In the rows, 128 means zero.
which system made each run
run 1, turas (9 x 18)
[[133 148 105  97  80 125 124 162 161 130 173 105 128 173  96 118 169  79]
 [119 142 163 165 191 140 112  70 149 106  95 106 135 115  95 139  97 155]
 [121 151 140 120  61 137 203 159 138 143 121 151 125 127 172  99 150 134]
 [120 133  82  81 166 159  70 125 145 151 146 120 136 142 113 165  75 141]
 [104 114 112 217 110  75 172 117 119 138 101 132 135 118 132 117 133 104]
 [127 170 139  72 117 167 112 137  65 106 151  88 115 173 141 132 122 122]
 [124  68 128 161 148 136 109  97 128 127 105 195 144  88 159 148 124 166]
 [126 117 110  89 102  88 150 188 125 131 171  91 136 143 133 131 168  76]
 [163 130 151 138 199 119  77  97 105 116 101 114 103 108  94 118  92 154]]
run 2, Nakun (9 x 18)
[[141 163 148 117 203 123 110 134 130 161 160  72 120 133  86 144  98 150]
 [157 155 136 175  94 109 149  96 116  95 138 131  83 131 102  71 147  88]
 [ 94  92 118  85  83 154 104 129 128  76 116 137 163 162 161 159 162 103]
 [124 117 154 124 154 154 168 145 148 168 111 136 164  61 146 140 115 183]
 [147 171 116 117 160  76 133 142 142 161 159 132  60 169 133 116  93 135]
 [152 126 113 140 114 154  63  84 138  86 120 124 123 133  63 108 137  93]
 [ 80 110 115 153  71 129 180 147 130 127 103 109 184 121 148 138 158  99]
 [101 135 161 119 176 149 134 114 110 143 138 149 128 146 182 171 104 195]
 [192 120  96 129 135 108 104 137 122 165 144 174  77  91 112  85 107 134]]
run 3, zug (9 x 18)
[[128 111 118 137 132  95 198 165  93 154 126 108 142  62 163 117 113 118]
 [139 182 129  98  93 132 145 130 120 121 160 152  69 187 159 103 125 128]
 [153 109 140 132 106 205 129 107 116 117 169 142 161  66 106 118 160 131]
 [100 135 101 119 132  89 191 135 164 105 158  79 133 115 136 134 115  68]
 [150 183 146 102 124 163 146 128  71 132 101 116  96 116 147  90  82 157]
 [123 127 101 135  88 173 157 125 183 165 179 183 141 110 133 129 140 141]
 [103 148 124 149 155 143 136  79  99  86 182  70 131 131 109 147 114  87]
 [111 126 123 135 105 130 194 144  92 137  78 131 142  80 185 113 100 140]
 [116 162 111  75 101 165 125 130 141 133 181 156 101 186 161 143 121 138]]
run 4, zug (9 x 18)
[[116 115 164 181 129 135 150  94 104  81 135  86 161 102 101 126 169  97]
 [109 129 129  78 116 104 173 146 157  89  67 121 122 119 180 118 103 119]
 [161 157 108  60 134 180  84 146 126 164 153 143 109 133 120 126  94 162]
 [134 117 116 196 145 120 143 121 138 182 194 128 144  95  86 133 148 124]
 [103 150 144 179 117  93 165  87 109  73  99 106 104 159 142 112 125  94]
 [119 123 131  73  84 190 123 135 125 106  66 155 152 118 166 125 119 154]
 [119 122 101  79 165 143 112 153 164 165 200 113 148 130 120 174 122 133]
 [148 131 137 186 178  83 143 115  66 151 157 109  98 103 119 116 110 127]
 [122 131 120 158  51 119 156 122 123 108  92 178 107 156 160  93 150 113]]
run 5, Kosi (9 x 18)
[[166 153 181 139 119 120 143 173 135 179 102 128 124 121 101  92 163 170]
 [128 117 140 118 111  63 132 143 142 103 121 169  79 188 176 121 157 120]
 [139  83 128  99 133 144  73 112 201  96 103 165 145 119 107 139 148 135]
 [125 126 107 105 106 109 162 189 170 179  83 116 159  96 127 117 118 131]
 [110 185 133 133 125  96 121 127 161 137  91 117  93 213 120 122 106 137]
 [102  80  97 179 141 109  86 100 145 142 108 184 141 145 139 164 123 145]
 [114  98 105 112 132 112  94 163 110 133  86  68 181 117  96 149 131  98]
 [121 166 183 138 147 134 132 152  97 171  80 107 134 159 136 133 124 193]
 [144  98 113 122 153  74  82 136  79 131 128 167  82 166 168 140 118 138]]
run 6, Kosi (9 x 18)
[[105 141 127 152 171  82 142 136 165 168  67 116 130 132 129 140  79 160]
 [115 129  89 159 117 101  78 116  93 134  58 134 118 171 123 128  96 122]
 [114  97 125 157 127 138  65 148  95 167 117 124 176 160  99 164 165 147]
 [120 101 170 120 178  74 124 175  89 143 109  85 146 136 145 157 148 145]
 [165 126 173 103 159 114  86 129  90 107  66 145  93 134 145 109 116 171]
 [183  94 117 111 102 118  80 167 109 161 118 186 108 123 125 103 160 143]
 [153 115 162 115 120  80 121 173 178 132 135 119 125 150  96 113 198 114]
 [119 115 171 116 125  97 155 135 195  98  70 161 122 137 164 123 147 154]
 [130 117  81  70 103 129  93 145 181 127  75 164 121 142 144 127  97 130]]
run 7, Bim (9 x 18)
[[128  94 135 141 153  32 144 166 140 149 119 149 104 144 165 134 145 132]
 [174 134 133 121 119 107  70 129  67 104 100 126  85 158 107  93 136 111]
 [129 105 127 132  60 164 118 132 161 105 101 137 172 117  98 111 185 104]
 [129 124 176  80 165 100 162 157 181 102 136  84 139 109 129 136 151 123]
 [163 137 138  99 150 116 122 142 123 141  56 153  95 100 150  95  80 172]
 [151 154  69  98  88 148  89 150 157 164 137 133 118 148  81 105 113 106]
 [ 97 141 154 146 154 151 108 126 157 146 113  73 185 144  75 163 139 146]
 [ 79 115 118  96 147 103 137 128 153 104  83 136 132 158 191 168  91 140]
 [151 107  90  73 134 143  81 165  53 156 152 136 123 124 152 142 108 133]]
run 8, Bim (9 x 18)
[[157 126 166  86 112 151 108 113 166  72 163 160 102 149 126 115 179 126]
 [159  90 135 129 161 130 134 114 158 109 109 126 147  32 103 110 121 123]
 [132 180 110 115 108 100 189 160 147 151 105  93 106 116 128  87  90 108]
 [143 190 160 106 124 190 101 120 136 151 127 133 112 167 105 116 117 180]
 [105 102  89 132 150 152  98  90 203 129 134 155 155 116 110 165 104 133]
 [ 92 132  94 119 166 108 148 140  87 138 136  59 151 116 139 161  78 103]
 [105 144 129 140  95 142 136 151  71 175 112 158 129 175 179 141 127 170]
 [136  90 115 133 135 117  72 118 138 127 197 170 114 173 120 158 170 122]
 [121  78 133 180 152  91 120 106  91  94 106  98 153  92 115 137 144  96]]
run 9, Sotum (9 x 18)
[[133 118 127  96 122  85 112 164  80 100  60  86 127 139 141 115 123 100]
 [119 126 172 144  95 147 115 157 149 153 103 122 173 160 100 135 196 155]
 [133  96 132  68 145 136 148 145 206 112 164 141 144  86 142 144 145 126]
 [165 118 130 130 162 119 130 135 114 149  72 129 124  51 121  96  83 155]
 [125 122  87 146  87  67 123 178 140 169  88 124 127 163 113 114 139 100]
 [ 91 108 144 113 162 130  83 124 178 115 105 108 170 166 112 183 141 145]
 [111  77 133 145 127 147 167 120 140 134 128 178 161  64 174 145 136 156]
 [152 123  90  66 133 115 112 183  85 169 114 133 112 112 162 124  86 139]
 [139 113 149 174 163  74  88 156 107 176 127 108 133 159  88 142 162 142]]
run 10, turas (9 x 18)
[[148 121 180  93 133 104 106 130 104  63  85 128  98 156 151 113 154 130]
 [153  86 148  77 116 126  90 146 174 101  75 175 130 121 138 121 157 148]
 [131 116 134 105 133  76 107 167 206 134  90 111 136 156  95 130 153 117]
 [136 175 157 131 139  91 124 120 172 110  61 110  92 170 104  99 108 136]
 [115 161 129 111  73 161 127 115 171 108  62 163 119 170 144 109 118 147]
 [ 70 125 102 108 113 136 118 136 179 132  80 121 170 170 143 169 109 134]
 [ 86 139 111 137 139  72 148 144 115 136  66 100 126 161 164 143  84 123]
 [125 136 100 107  99 118  97 134  67 117  73 146  98 173 168 119  95 126]
 [105  75 110 128 105 125  69 122 101  98  88 156 152 169 150 161 152 119]]
run 11, Nakun (9 x 18)
[[113 129 136 158 192 132 116  98 113 141 208  97 135 136 106 171 126 132]
 [149 131 104 147 102 134 161 100  69  94 152 135  99  84 143  87 110  86]
 [123 125 120  52  91 177 105 165  94 119 156 109 153 152 143 147 156 117]
 [146 127 173 130 153 155 173 135 164 148 180 125 148  69 114 124 156 156]
 [131 159 107  91 134  98 166 116 164  96 170 132  69 146 157 114  98  95]
 [143 152 115  87  94 207  91 101 154  97 101 127 140 119  89 109 113 124]
 [ 97 144 119 152  77 137 185 156 186 175 136 134 164 136 127 128 157 131]
 [ 93 138 119 145 173 141 123  74 161 124 163 156 114 158 150 170  88 156]
 [151 128  59 146  95 150 116 114 105 151 113 163 113  88 117  94  80 112]]
run 12, Sotum (9 x 18)
[[143 134 176 115 186  79 148 175  97 157 131  80 122 119 136 134 133 152]
 [156  92 172 134 117  70 117 147 135  97  90 154 107 142 136 103 187 125]
 [141  96 127  79  94 169  91 150 139 100 100 108 176 100  97 126 162 104]
 [123 141 148 125 133 138 186 167 172 173 123  93 171  74 109 123 133 146]
 [148 127 130 103 151  67 139 151 198 138  83 155  91 125 144 107 103 146]
 [138  84  92 154 125 118  59 119 147 136  65 152 146 118  91 128 124 123]
 [ 71  99  84 136 114 131 146 153 141 155 124 100 198 120 136 175 125 110]
 [102 124 155 109 172 118 146 149 137 160 107 147 133 138 186 165 106 194]
 [164  68 115 131 137  95  85 147 104 153 135 199 105 118 152 129 148 150]]
run 13, biso (9 x 18)
[[149 101 100 107  68 179  97 110 154  96 118 185 135 110 121 105 149 113]
 [115 112 104  84 149 120 121 164 200 152 100 100 169 103 106 149 108 128]
 [128 176 180 154 162 142 174 112 138 152  97 122 117 107 134 111  93 187]
 [123 142  80 171  85 125 128  96 126 138 118 191  91 157 148 106 101 124]
 [102  91  83 171 128 132  90 129 124 162 134 109 187 125  85 164 139 109]
 [ 84 125 164 146 149 111 203 144 117 132 146  89 164 113 169 158 142 136]
 [121 159 124 109 137 146 123 103  66 111 166 140  82 174 176 139  95 138]
 [175  97  84 126 113 129  89 146  87 150 186 142 120 100  98 111 150  93]
 [124 139 146 113 133  99 155 149 159  99 142  51 147 125  89 123 159  77]]
run 14, biso (9 x 18)
[[180 133  91  82 156 123 104 121 147 118 166 135  81  92 105  98  89 104]
 [159 157 130 134 102 140 139 131 143 121  88  83 137  86  65  75 127  98]
 [101 161 143 117  70 174 162 121 200 115  99 141 152 151 129 120 146 138]
 [112 116 102 113 153 170 111  98 183 143 131 175 141 108 145 160  84 168]
 [129 129  88 162 156 103 156 134 114 182 104 122 128  72 128 118  64 136]
 [ 97 181 122 197  94 125 161 123  95 164 121  99 131 172 110 118 123 121]
 [ 88 109 115 168 100 163 134  96 124 122 192 155 155 154 142 166 167 117]
 [104  87  93  96 167 124 134 129 101 111 178 102 152  96 160 175 107 100]
 [152 164 142  95 140 138 153 159  51 143 155  73 112 109 135 109 109 124]]

runs to name
run 15 (2 x 18)
[[113 100 125 163 149 142 120  79  76 106 100 168 125 106 176 144  92 154]
 [123 128  82 117  79 142 118 163  52 166 158 142 126 160 160 135 133 118]]

Sotum
run 16 (2 x 18)
[[118  84 106 160  92 127  99 136  87 124 163 124 162 144 111 148 188  87]
 [100 103 157  85 157 112 145 152 128  97 164  81 158 135 154 171 162 111]]

biso
run 17 (2 x 18)
[[155  87 131 163 128 107 101 132  33 128 144 142 118 118 135 121 159 120]
 [139  78 140  94 150 102 116 166  66 109 152  95 147 106 145 147 163 103]]

Nakun
run 18 (2 x 18)
[[123 148 126  88 110  84 148 187 163 163  93 139 108 170 162 120 123 146]
 [142 133 153 148 181 129  70  92 183 128 110 134 122 144  72 135 122 161]]

Nakun
run 19 (2 x 18)
[[155 102 163 138 135 113 146 135  92 133  91 184 104  93 181 106 131 173]
 [152 102  87  67 102 125  81 166 151 134 175 148 120 153 119 133 159  98]]

turas
run 20 (2 x 18)
[[100 130 123 150 129 138 182 143 143 149 152  66 187  81 101 141 137 102]
 [145 178 149 139 169 133 154 138  81 183 154 108 100 118 131 116  89 170]]

turas
run 21 (2 x 18)
[[148  93  97 111 130  57 126 156  91 108 153 120  94 127 147 118 137  71]
 [179 109 150 124 138 139  61 114  81  90 102 118 118 113  87 103 148 119]]

turas
run 22 (2 x 18)
[[ 80 157 152 144 126 148 178 111 130 116  60 100 158 125 157 137  96 153]
 [142 144 141 136 117 127 112 138 123 172 110 196  90 172 159 118 123 190]]

Nakun
run 23 (2 x 18)
[[140  93 121 167  82 136  82 147  92 163 106 163 152 145 110 125 179 139]
 [103 108 118  70 147 129 132 163 146 125 183  82 167 130 132 175 147 102]]

Sotum
run 24 (2 x 18)
[[113 129  69 122 114 136 132 112 189 152 157 190 109 140 151 139  91 134]
 [123 142 114 149 179 142 103 111  75 150 180  71 142 124  89 155 102 119]]

Bim
run 25 (2 x 18)
[[112 178 120  89 164 142 106 111 106 115 149  87 103 179 133 150  76 129]
 [169 137 135 162  75 174 127 113 119 136 126 159 126  94  88  76 159 128]]

Nakun
run 26 (2 x 18)
[[120 156 130 164 169 140 132 138 126 203 167  87 152 123  82 148 113 154]
 [ 74 147 118 175 140 103 129  89 142 124  99 144 116 194 155 158  94 142]]

Bim
run 27 (2 x 18)
[[176 109  96 134 163  74 105 138 139 157 183 154  78 114 106 112 124 113]
 [143 121 160 177 101 112 144 108 152  88  97 115 138 108  84  89 176  97]]

Kosi
run 28 (2 x 18)
[[109  66 112 126 173 100  91 134 134 132 176 132 155 136 136 188 151 120]
 [145 103 134 139 154  55 112 154  51 124 109 108 102 141 146 123 133 112]]

zug
run 29 (2 x 18)
[[162 139 146  97 136 182 101  81 150  91 139 182  90 116 134 110 113 159]
 [155 138  72 158 107 145 134 114  97 149 168 121 120  80  89  93 107  87]]

Sotum
run 30 (2 x 18)
[[132 153 195  76 151 129 131 130 148  88 137 122 101 173 155 135 151 155]
 [161  89 108 105 148 120 120 119 163 130 125 203  97  79 159 115 101 153]]

Kosi
run 31 (2 x 18)
[[123 157 125  54 128 194 108 100 149  85 132 128 119 141 141 136  91 136]
 [148 152 116 130  77 165 160 148 185 175 129 151 139  93  99  89 137 140]]

Nakun
run 32 (2 x 18)
[[ 96 116 106 145  75 141 148 172 152 177 105 123 190 130 120 140 159 127]
 [119 133 175  96 181  82 114 150 148 120 147 104 109 188 141 160 146 146]]

Bim
run 33 (2 x 18)
[[124 126 118 144 181 120 123  94  88 126 214 127 101 137 144 158 110 124]
 [155 106 135 154 151 146 130  89  87  90 145 106 136  52 102 110 126 102]]

Kosi
run 34 (2 x 18)
[[163  76 146 143 127 131  71 135  86 118  81 139 149  97 103 117 162 135]
 [111 112 118  99  91 122 162 189 133 143 137  80 180 114 124 139 168  92]]

Sotum
